One turning vector, and how many ticks it has turned:
The counts run from 0 to 414.
27 -5 4 -8 30 6 1 -9 -29 15 0 -4 -10 -7 10 -8 3 19 17 8 -8 -8 3 1 -16 -10 -9 -3 13 -6 -4 5 -9 12 -5 17 4 -26 17 -6 -14 2 -16 5 5 14 -16 18 2 -16 -1 16 15 15 3 1 -1 -14 2 20 -6 -7 -9 14 13 -7 43 => 289
9 6 -2 24 21 13 4 -23 9 10 -3 -16 -11 -12 -1 -31 -8 7 -7 8 -11 14 -10 12 -16 -7 -12 18 -4 6 -3 -8 13 -12 8 18 -23 -12 -6 3 -1 6 -14 1 -3 7 -17 24 8 -29 -5 22 -3 19 13 -29 18 -10 -1 -1 -7 -6 -15 15 -11 -8 7 => 339
-15 -5 -8 9 5 10 -6 -11 -25 15 8 -24 -15 4 2 -26 13 11 -21 19 -1 -7 9 5 6 24 2 0 -2 4 -10 -5 24 12 -3 30 -23 0 -20 21 11 6 -5 10 -9 14 3 36 25 -11 -8 -1 11 13 -1 -6 -7 -12 -7 6 -16 -10 -18 7 6 14 -2 => 225
8 1 -20 16 12 -10 -5 4 10 30 14 2 -5 7 -2 -9 -1 -10 -6 22 15 8 -10 -1 -1 -3 -15 4 -2 10 -22 -8 13 10 9 13 23 3 -8 21 -23 6 -13 15 -13 10 22 7 -4 -4 -3 18 25 -3 -11 -25 -3 -32 -1 -2 15 -3 7 12 24 15 2 => 372
-11 16 2 -12 2 28 -4 8 -14 13 -3 -21 -26 -9 14 -19 -2 -1 10 17 5 -1 -7 -7 1 23 19 2 18 -5 -1 -7 22 13 9 14 -12 -19 -10 -4 -7 -9 2 22 -18 10 4 17 -13 -8 12 9 -8 7 15 -6 27 5 23 -2 -16 -11 -9 11 16 9 24 => 2
3 -27 -21 -1 -12 5 -2 16 0 11 -2 -4 11 -19 11 -16 26 -9 7 6 28 7 10 -24 -1 6 -1 -2 24 -8 -3 8 18 14 -22 12 -7 3 15 18 2 -12 -4 20 4 16 20 -11 19 3 -1 6 26 6 9 -7 0 -7 -18 11 -7 -28 5 24 -2 0 8 => 32
16 -31 7 0 5 6 29 16 -16 -1 -20 -2 10 2 -2 -14 16 15 2 -7 2 25 16 -8 -3 5 8 6 15 11 -6 2 22 2 -2 2 -18 -7 -14 -4 -7 -2 -1 -13 16 5 7 -21 23 -28 10 3 8 5 0 -23 -17 5 7 1 -4 1 -25 20 26 -1 28 => 141
21 -16 -22 9 3 17 22 16 21 1 -17 1 -4 -6 6 -28 10 6 -4 -1 12 13 3 -23 -11 -7 -14 19 26 5 0 -12 14 -2 5 -4 12 -7 11 -6 11 -9 -4 5 13 0 18 -16 10 -24 3 11 24 -2 -5 -30 4 1 7 -6 5 -14 -16 19 0 -18 23 => 197
0 -19 -4 17 -16 -3 7 -1 -5 3 -10 1 13 -10 10 -27 9 10 -22 -11 -9 10 -1 0 13 5 9 6 -10 3 -10 18 30 5 -28 30 -19 -3 -7 7 1 -4 9 10 3 5 15 9 30 -10 -9 11 11 16 10 -25 -12 -30 -7 8 10 -19 -20 14 -10 4 12 => 358
9 -8 -24 4 4 24 12 16 16 -1 -21 -6 2 -7 -3 -25 18 -19 -11 2 16 17 0 -16 12 -11 -9 20 33 8 5 -3 19 -3 -1 0 -12 -11 5 -2 8 -18 -9 10 3 -2 4 -17 -10 3 5 5 19 0 10 -18 -10 20 5 17 -11 -32 -12 23 -9 -2 13 => 199
12 -13 -26 1 11 15 1 10 0 4 -6 -8 -1 -5 -5 -24 12 -1 0 13 -9 12 15 -13 0 10 -3 23 22 -7 21 -14 21 20 13 0 -3 -25 2 -6 -20 -14 -24 12 6 -3 13 3 -7 -15 0 0 7 1 -4 -36 -7 2 1 -5 16 -28 0 19 30 -5 18 => 146
29 13 -10 6 3 15 -15 -23 -19 13 15 -17 -10 -2 -9 -25 7 12 -4 5 -2 -13 -1 2 0 12 -1 4 1 11 -29 8 7 17 -3 21 -4 -4 -11 -1 12 -3 -7 20 -22 21 -8 20 27 -17 -5 3 32 2 6 -9 -5 -16 -4 22 -13 -14 -27 7 5 3 7 => 229
-6 -6 -6 0 4 -9 -5 -2 -3 26 12 4 4 22 -11 -1 14 -9 -18 23 16 4 11 8 20 9 -13 3 10 20 -12 -14 13 5 -1 20 9 -10 -10 26 -13 2 -16 13 0 7 -5 14 8 -5 -12 17 26 6 -26 4 -13 -28 -9 8 6 -10 -5 22 21 17 8 => 370
-23 -9 -4 10 -5 -12 -4 -9 28 30 6 2 10 4 -9 -9 12 -15 -6 17 25 20 -15 1 -4 0 1 3 8 26 -18 -20 19 -6 5 25 -7 -2 -19 25 -24 -4 -12 25 -5 6 -16 -15 7 -10 7 17 7 12 -5 -9 9 -11 -12 2 1 6 14 16 13 13 -11 => 317
13 -2 2 14 -8 22 -2 -17 1 8 -18 -7 -2 -2 0 -14 5 9 6 -11 -8 3 -34 -12 -16 1 -6 -7 -3 -3 -25 -2 15 -16 11 22 -21 16 -9 4 6 -5 -11 7 7 -1 -14 9 18 -21 21 -1 24 4 2 -5 -11 24 2 17 -16 25 -21 1 -1 -21 6 => 119
2 -15 -5 -1 -2 -4 0 -8 -1 2 4 4 -14 -17 18 -20 -1 -16 -4 24 3 29 -4 9 -19 -9 -13 3 -10 0 -4 23 22 4 -8 14 -27 8 -22 32 -1 -3 -11 3 -11 3 -7 -5 9 -9 -4 11 -7 21 4 -24 15 -12 19 16 -20 -10 14 15 -3 11 20 => 213
-13 -2 -8 -6 15 -3 -7 8 -3 26 -4 2 12 -8 11 -9 9 9 -5 10 19 -11 -6 -4 -7 0 -4 0 17 11 -3 4 13 10 -19 36 12 -45 -2 -1 -20 -2 -17 17 0 9 2 18 -9 14 3 13 15 19 8 -8 0 -20 -3 26 7 -18 3 16 14 1 25 => 21
2 8 -4 17 8 5 20 19 -11 17 -3 8 7 -14 20 -14 11 16 -17 3 9 3 -6 -9 -11 10 -5 5 0 -10 -15 26 29 10 -1 33 12 -22 -15 10 6 -2 8 21 -3 3 27 19 -6 2 17 10 11 0 -4 -6 3 -4 14 -13 6 5 -26 -8 -2 12 21 => 353
-11 -5 -9 12 8 -5 -1 -15 16 16 14 -7 4 -2 -7 -15 14 9 -5 22 9 7 2 -8 -16 20 -24 9 14 19 -12 -29 13 3 11 11 16 -4 -9 22 0 -5 -21 24 15 5 -9 1 22 -21 0 1 21 -10 -18 -4 2 -1 -17 -9 2 12 1 15 21 -3 -5 => 41
17 6 3 -6 14 14 -4 -5 -4 0 -10 0 -14 -22 12 -14 -1 1 3 9 -8 7 -8 9 -14 -8 -12 17 16 1 -11 25 -4 0 -4 16 -13 -20 -5 4 16 -9 -8 17 -12 0 -29 5 -10 3 9 20 4 13 1 5 4 -7 26 36 -24 -16 -9 12 -9 0 35 => 344
16 10 -7 5 12 -3 -2 -5 -7 -3 -4 3 4 -13 -3 -14 2 -28 -9 24 20 31 -11 22 -13 -8 -20 17 1 -1 -11 27 20 13 -8 -3 0 -4 -25 26 -3 -5 -15 8 -24 6 -14 -1 2 -3 1 23 4 4 10 -14 9 -9 14 10 -19 -24 -3 6 -3 4 12 => 210
16 -24 -16 7 -16 7 16 7 -1 -6 0 11 -8 -16 9 -20 18 -2 -9 3 5 20 8 -14 13 -1 4 1 3 15 -3 26 39 18 -8 8 -20 3 -2 7 -1 -20 5 12 -4 14 15 -12 0 -1 10 2 20 -9 4 -22 -14 -1 7 12 10 -22 -2 22 8 20 7 => 87
-4 -3 9 -10 -13 2 -8 3 12 18 -4 3 6 4 -16 -9 6 -19 -8 16 14 22 -25 15 -17 2 -8 7 11 3 -26 5 23 0 -1 7 3 7 -41 23 -6 -3 -29 9 -3 -13 -22 -15 13 -2 10 7 10 12 -13 -12 -4 6 18 16 -19 8 -8 6 27 -11 14 => 263
-3 -13 17 10 -18 19 -3 -20 5 17 -12 -2 9 4 -10 -18 8 1 8 -3 -20 3 -27 2 0 -2 6 9 7 8 -4 2 20 -27 -11 28 -35 1 6 -2 2 -9 -9 4 5 12 -24 18 25 -20 16 10 9 7 -1 3 1 -5 -2 31 -19 -2 -14 21 -6 -17 6 => 121
3 -13 2 2 -10 7 12 -1 1 10 -4 7 4 -13 0 -35 9 19 6 -7 -15 4 -14 -12 -6 4 17 12 -1 3 -3 9 30 13 -1 19 5 -20 -5 -24 -5 -9 1 -3 2 12 14 12 20 -21 12 0 6 -2 3 -48 -1 -9 6 -6 11 -13 -22 14 15 -7 16 => 413
19 -22 3 5 2 9 9 5 9 8 -5 12 -25 -2 18 -2 4 -3 3 14 24 15 -4 -19 0 -13 -17 -9 -1 9 -19 -12 20 0 5 7 -12 37 7 25 -12 0 5 -4 2 10 7 -7 14 -31 1 5 22 -2 -1 -10 -3 0 0 6 1 23 15 22 16 5 20 => 379
15 2 -3 3 9 0 -17 -12 2 7 6 1 -15 9 -14 -2 4 -13 -13 12 17 6 -7 11 19 -1 -6 -6 -10 22 -31 -2 14 13 -2 15 -5 15 -20 27 -17 -1 -17 7 -16 5 -20 6 17 -15 -12 11 32 11 6 -3 -21 -13 -4 30 0 -6 5 17 22 6 4 => 99
-3 -20 -3 23 2 -20 7 14 -6 8 -11 8 18 -16 21 -10 17 11 7 3 24 23 -17 -4 -4 -4 -1 -15 -9 -2 -14 23 25 0 -9 24 -13 3 -17 21 -22 -4 1 5 5 4 13 -13 9 -5 15 24 6 14 7 -20 -1 -13 -10 8 17 12 14 14 8 7 15 => 27
14 11 -6 11 11 12 -2 -23 -17 -9 -2 -8 -14 -13 3 -20 4 26 6 8 -19 -1 -15 10 -4 7 1 2 -17 10 -13 7 27 10 15 13 -19 -16 -23 -12 -18 -17 -10 5 -9 7 -17 8 4 -27 10 4 5 0 12 -27 -6 2 8 14 10 9 -8 1 19 -9 7 => 283
4 -5 2 -12 -4 11 23 16 -6 10 -7 2 8 -2 1 -20 17 2 8 -6 24 9 -11 -8 -4 1 15 0 18 3 -27 15 25 12 2 15 7 -17 -20 -17 2 4 -2 -2 -8 5 9 -16 9 -7 24 7 12 -4 -1 -24 -4 8 23 1 -13 5 -22 8 17 1 24 => 137
7 1 1 -8 -3 15 -6 12 12 30 -4 2 17 21 -29 -12 11 -26 -14 20 6 7 -7 7 -15 12 -20 24 31 -3 -4 -6 17 -2 -2 7 12 -10 -2 15 -3 -12 -30 20 9 -1 1 7 7 -6 6 7 25 -1 -14 5 -10 3 3 -1 -15 -17 -13 8 16 -20 8 => 259
14 -30 1 7 8 4 30 9 -1 3 -17 1 3 4 2 -21 8 10 3 -4 -5 28 9 -17 3 -1 11 5 7 4 9 1 28 8 -4 -1 -23 -10 0 1 -22 -7 0 -5 17 18 9 -14 10 -29 7 3 6 8 11 -36 -7 0 -3 -1 11 -15 -16 22 21 8 19 => 142
-16 2 13 0 4 4 10 8 -11 13 -6 8 -1 -6 16 -16 11 9 -16 15 8 -3 2 -4 -6 10 -1 8 13 -2 0 13 26 2 -14 41 7 -34 2 3 2 -2 -1 16 -6 8 15 35 -10 5 4 16 -1 13 9 8 14 -20 10 -3 -1 -18 -10 15 -12 11 22 => 351
-9 -6 19 -4 -1 3 13 22 13 34 -5 6 -2 3 4 -16 -4 11 0 -1 -3 9 -20 -5 -14 1 14 5 13 6 -17 4 23 4 2 28 24 -20 -20 -7 -12 7 0 2 4 1 12 -2 10 -18 15 11 0 9 -13 -28 12 -9 19 -19 -2 11 -14 14 23 -4 29 => 134
-21 15 -10 16 -8 17 -18 -9 -12 -2 -5 -15 1 -20 10 -11 19 10 -6 13 16 -9 -8 -7 5 25 -2 -6 0 -5 -15 -1 35 5 3 28 -28 -2 -13 13 -4 -31 -4 29 -11 4 -2 23 4 2 15 2 11 -2 20 12 1 14 -6 2 -6 2 -2 2 1 -1 -9 => 169
12 -24 -15 11 0 3 23 -1 1 14 5 -10 -3 -11 20 -23 16 15 -13 -9 -6 6 4 -20 -15 -4 -2 -2 2 9 -7 14 13 8 -23 23 3 3 0 4 15 4 -4 5 11 9 20 0 27 -13 2 -6 38 3 -3 -30 -26 -17 -6 7 5 -5 -19 11 -2 6 11 => 360
10 -1 -7 7 3 4 -13 -13 3 9 5 -10 -10 -6 -10 -10 5 -10 10 12 14 17 -10 17 6 7 -11 11 15 22 -25 -5 2 -1 8 2 -20 16 -15 18 -3 -3 -3 17 -17 13 -38 -18 24 -14 -6 32 1 8 -6 -3 9 -12 1 20 -12 -1 9 21 14 -2 7 => 47
4 5 0 -2 3 11 14 -5 -29 -8 2 -7 -19 -3 4 -5 19 10 -26 15 4 11 28 2 4 27 -2 -1 2 4 -12 11 34 15 1 19 -19 -8 -22 29 -1 -12 5 16 -3 12 2 22 6 -11 2 -4 20 2 3 20 -10 15 13 3 -13 -2 -19 0 8 16 14 => 222
29 -5 3 7 13 -10 0 1 -18 -6 -1 3 -10 -18 18 3 7 9 12 16 16 25 6 4 -21 2 -13 -14 -2 -7 -11 13 7 9 -2 5 -15 6 -4 36 -27 -14 -10 11 5 15 -9 -16 2 -19 1 18 14 11 19 -1 3 2 -1 11 -3 9 16 5 16 5 34 => 160
4 -11 -1 -4 5 -1 -28 -19 10 13 9 7 -25 -2 6 -9 3 -9 10 33 11 3 -5 4 0 -9 -19 -5 -6 11 -19 -11 13 5 -1 19 -10 19 -1 14 -17 -1 -16 -3 -17 14 -11 7 20 -14 -12 15 6 3 -7 -19 10 -27 0 21 -2 -6 25 34 13 6 15 => 102
-6 8 -3 7 2 2 17 24 -1 22 -9 -5 7 -9 0 -14 17 20 6 1 31 4 -20 -2 7 9 -4 7 31 10 -29 -5 14 -9 21 11 13 -14 -13 -9 9 5 5 10 -4 -4 1 -3 6 -3 21 28 5 -1 -15 3 1 -5 16 0 5 16 -18 9 12 -3 30 => 189
13 -7 8 4 9 -3 0 -15 9 13 3 -6 -20 -8 -8 -9 3 1 7 10 11 18 -7 11 -12 3 -14 4 12 15 -26 -7 -10 -2 10 -1 -8 20 -11 27 3 1 -1 16 5 12 -33 -23 26 -31 -5 28 9 9 -8 3 2 -6 5 15 -14 10 0 18 10 3 12 => 48
